Small tables with named rows and columns. After each table, cells are looked up by row and column.

Roviti
|  | Gemefi | Nad | Zer | Zogi |
|---|---|---|---|---|
| Sosene | 154 | 168 | 109 | 148 |
| Dez | 90 | 93 | 138 | 168 |
| Pitetu | 197 | 155 | 136 | 144 |
| Ninurun | 145 | 131 | 205 | 142 |
| Vis | 159 | 140 | 120 | 196 |
| Faz | 94 | 76 | 117 | 102 |
| Domumi | 139 | 86 | 96 | 144 |
| Vok | 101 | 103 | 38 | 160 |

Sosene, Zer: 109
Domumi, Gemefi: 139
Domumi, Zer: 96
Domumi, Nad: 86
Pitetu, Zogi: 144
Sosene, Nad: 168
Dez, Zer: 138
Vis, Zer: 120
Sosene, Gemefi: 154
Ninurun, Gemefi: 145
Vok, Nad: 103
Vok, Gemefi: 101

Vig =
           Bufe  Fotizo  Luterek
Vaba      0.246  -0.606    0.333
Los       0.223  -0.634    0.256
Vilusor   0.158   0.416    0.727
Nufele   -0.215   0.521   -0.207
Pasazir  -0.285   0.444   -0.440
Duz       0.084   0.318    0.470
Ragisar  -0.134  -0.312   -0.503
Fep      -0.215   0.479   -0.233

Los, Fotizo: -0.634
Fep, Luterek: -0.233
Vaba, Bufe: 0.246
Vaba, Luterek: 0.333
Vilusor, Fotizo: 0.416
Duz, Bufe: 0.084
Pasazir, Fotizo: 0.444
Duz, Luterek: 0.470
Fep, Fotizo: 0.479
Pasazir, Luterek: -0.440
Nufele, Fotizo: 0.521
Los, Bufe: 0.223
Ragisar, Luterek: -0.503
Nufele, Bufe: -0.215
Vilusor, Bufe: 0.158
Vaba, Fotizo: -0.606
Nufele, Luterek: -0.207
Los, Luterek: 0.256
Duz, Fotizo: 0.318
Fep, Bufe: -0.215

Table Pama
|  | Fatav | Kisip | Tofo | Tul | Lub | Gutuned | Rulosa |
|---|---|---|---|---|---|---|---|
| Miroge | 30.255 | 31.468 | 67.864 | 59.989 | 54.044 | 4.667 | 59.076 |
| Fofis | 26.133 | 50.275 | 83.618 | 60.508 | 76.672 | 45.479 | 87.654 |
| Tesima | 31.629 | 29.453 | 69.409 | 58.951 | 55.375 | 5.396 | 57.622 |
| Vab | 54.987 | 31.804 | 78.985 | 30.916 | 86.655 | 30.175 | 49.388 |
| Gupe | 49.491 | 37.513 | 76.514 | 36.108 | 85.990 | 35.276 | 59.560 |
| Daz | 35.751 | 33.147 | 88.252 | 49.606 | 71.348 | 30.175 | 63.919 |
| Dulon | 43.537 | 40.200 | 75.278 | 40.261 | 72.014 | 43.293 | 62.466 |
| Sadagi | 34.835 | 27.438 | 82.383 | 50.125 | 54.710 | 21.429 | 54.232 |
| Fil | 31.171 | 38.857 | 72.807 | 57.393 | 62.031 | 25.073 | 68.763 |
| Kag | 31.629 | 31.132 | 70.336 | 57.913 | 56.707 | 9.040 | 59.076 |
| Pugomu | 42.163 | 33.147 | 80.220 | 44.933 | 76.007 | 26.531 | 58.591 |
| Fide | 48.117 | 41.207 | 74.969 | 38.184 | 87.321 | 37.463 | 63.919 |
| Bugubur | 32.545 | 40.872 | 78.676 | 52.202 | 60.700 | 41.107 | 69.248 |
| Fud | 40.331 | 41.879 | 75.278 | 45.972 | 77.338 | 36.734 | 67.795 |

What is the Lub of Kag in Pama?
56.707
What is the Tofo of Sadagi in Pama?
82.383
What is the Rulosa of Miroge in Pama?
59.076
What is the Rulosa of Fide in Pama?
63.919
What is the Rulosa of Dulon in Pama?
62.466
What is the Gutuned of Fud in Pama?
36.734
What is the Gutuned of Fofis in Pama?
45.479
What is the Fatav of Bugubur in Pama?
32.545
What is the Kisip of Fofis in Pama?
50.275
What is the Kisip of Vab in Pama?
31.804
What is the Rulosa of Daz in Pama?
63.919

Kam.csv
,Vel,Labagog,Zolub
Dit,155,77,178
Pib,139,141,117
Zozofu,93,157,166
Vef,195,84,129
Nuzifar,49,122,91

What is the Labagog of Zozofu in Kam? 157
What is the Vel of Zozofu in Kam? 93
What is the Zolub of Pib in Kam? 117
What is the Zolub of Dit in Kam? 178
What is the Labagog of Dit in Kam? 77
What is the Vel of Pib in Kam? 139
What is the Zolub of Nuzifar in Kam? 91
What is the Vel of Vef in Kam? 195
What is the Labagog of Vef in Kam? 84
What is the Labagog of Nuzifar in Kam? 122
Row with the largest Zolub: Dit

Gemonis
cols = Mifafi, Vetum
Sen: [29, -66]
Mimaka: [-36, 32]
Zuneliv: [45, -76]
Nagagum: [12, -26]
Daf: [27, -45]
Reruli: [-42, 28]
Lebupe: [8, -22]
Zefegot: [66, -55]
Fab: [4, -63]

Sen, Mifafi: 29
Daf, Mifafi: 27
Mimaka, Vetum: 32
Lebupe, Vetum: -22
Reruli, Vetum: 28
Mimaka, Mifafi: -36
Fab, Vetum: -63
Zefegot, Vetum: -55
Lebupe, Mifafi: 8
Zuneliv, Vetum: -76
Reruli, Mifafi: -42
Nagagum, Vetum: -26
Fab, Mifafi: 4
Daf, Vetum: -45

Table Dofu
|  | Kepep | Dimipe | Rad | Maseze | Vumitil | Fasazu | Fotapul | Duze | Bup |
|---|---|---|---|---|---|---|---|---|---|
| Ler | 123 | 102 | 120 | 105 | 122 | 138 | 124 | 121 | 104 |
| Kan | 38 | 83 | 109 | 84 | 107 | 80 | 167 | 152 | 106 |
| Kep | 184 | 170 | 176 | 151 | 140 | 139 | 60 | 90 | 131 |
| Lonibav | 115 | 100 | 53 | 124 | 212 | 101 | 69 | 50 | 97 |
| Vulada | 131 | 121 | 100 | 121 | 117 | 135 | 115 | 135 | 135 |
| Navi | 121 | 113 | 79 | 124 | 201 | 119 | 83 | 68 | 104 |
| Lezolu | 194 | 173 | 161 | 149 | 112 | 158 | 75 | 104 | 145 |
| Gavi | 119 | 122 | 76 | 117 | 155 | 111 | 95 | 104 | 126 |
| Zirula | 117 | 56 | 115 | 163 | 93 | 43 | 99 | 105 | 65 |
| Kimosi | 115 | 98 | 80 | 160 | 121 | 158 | 141 | 169 | 125 |

Kepep of Kimosi = 115
Rad of Gavi = 76
Fotapul of Kep = 60
Fasazu of Zirula = 43
Maseze of Zirula = 163
Fasazu of Navi = 119
Duze of Kep = 90
Kepep of Kan = 38
Duze of Gavi = 104
Maseze of Ler = 105
Duze of Navi = 68
Bup of Ler = 104

Diz
fields: Lun, Gulefun, Rarot
Dez: [800, 454, 672]
Nirevi: [867, 507, 729]
Tok: [861, 976, 538]
Bimele: [596, 474, 390]
Mel: [454, 147, 684]

Lun of Nirevi: 867
Lun of Dez: 800
Rarot of Mel: 684
Rarot of Bimele: 390
Lun of Bimele: 596
Lun of Mel: 454
Gulefun of Mel: 147
Rarot of Dez: 672

Rimiboz
fields: Zib, Fen, Vov, Sug
Num: [56, 23, 75, 16]
Vap: [63, 14, 73, 17]
Nuzu: [38, 35, 75, 40]
Fer: [69, 63, 35, 49]
Gugakap: [49, 30, 42, 32]
Fosol: [29, 62, 34, 56]
Surus: [66, 68, 26, 55]

What is the Sug of Fer in Rimiboz? 49
What is the Zib of Surus in Rimiboz? 66
What is the Fen of Vap in Rimiboz? 14
What is the Zib of Gugakap in Rimiboz? 49
What is the Vov of Fosol in Rimiboz? 34
What is the Fen of Surus in Rimiboz? 68
What is the Vov of Num in Rimiboz? 75
What is the Sug of Surus in Rimiboz? 55
What is the Zib of Vap in Rimiboz? 63
What is the Fen of Fer in Rimiboz? 63
What is the Sug of Vap in Rimiboz? 17
What is the Zib of Num in Rimiboz? 56
What is the Sug of Nuzu in Rimiboz? 40

Lek =
	Zufedo	Pil	Nevoz	Tapo	Buleko	Kezizez	Nasuz	Lirigu	Paremun	Gep
Savefa	51	122	64	64	72	46	134	131	67	63
Tas	147	56	153	71	107	175	55	46	64	142
Mibip	91	103	54	180	185	95	74	125	204	53

Mibip, Pil => 103
Tas, Buleko => 107
Mibip, Nevoz => 54
Savefa, Gep => 63
Savefa, Paremun => 67
Mibip, Kezizez => 95
Mibip, Tapo => 180
Mibip, Paremun => 204
Savefa, Lirigu => 131
Mibip, Buleko => 185
Savefa, Nasuz => 134
Mibip, Nasuz => 74
Tas, Gep => 142
Tas, Kezizez => 175
Tas, Zufedo => 147
Savefa, Pil => 122
Savefa, Zufedo => 51
Savefa, Kezizez => 46
Mibip, Zufedo => 91
Tas, Paremun => 64

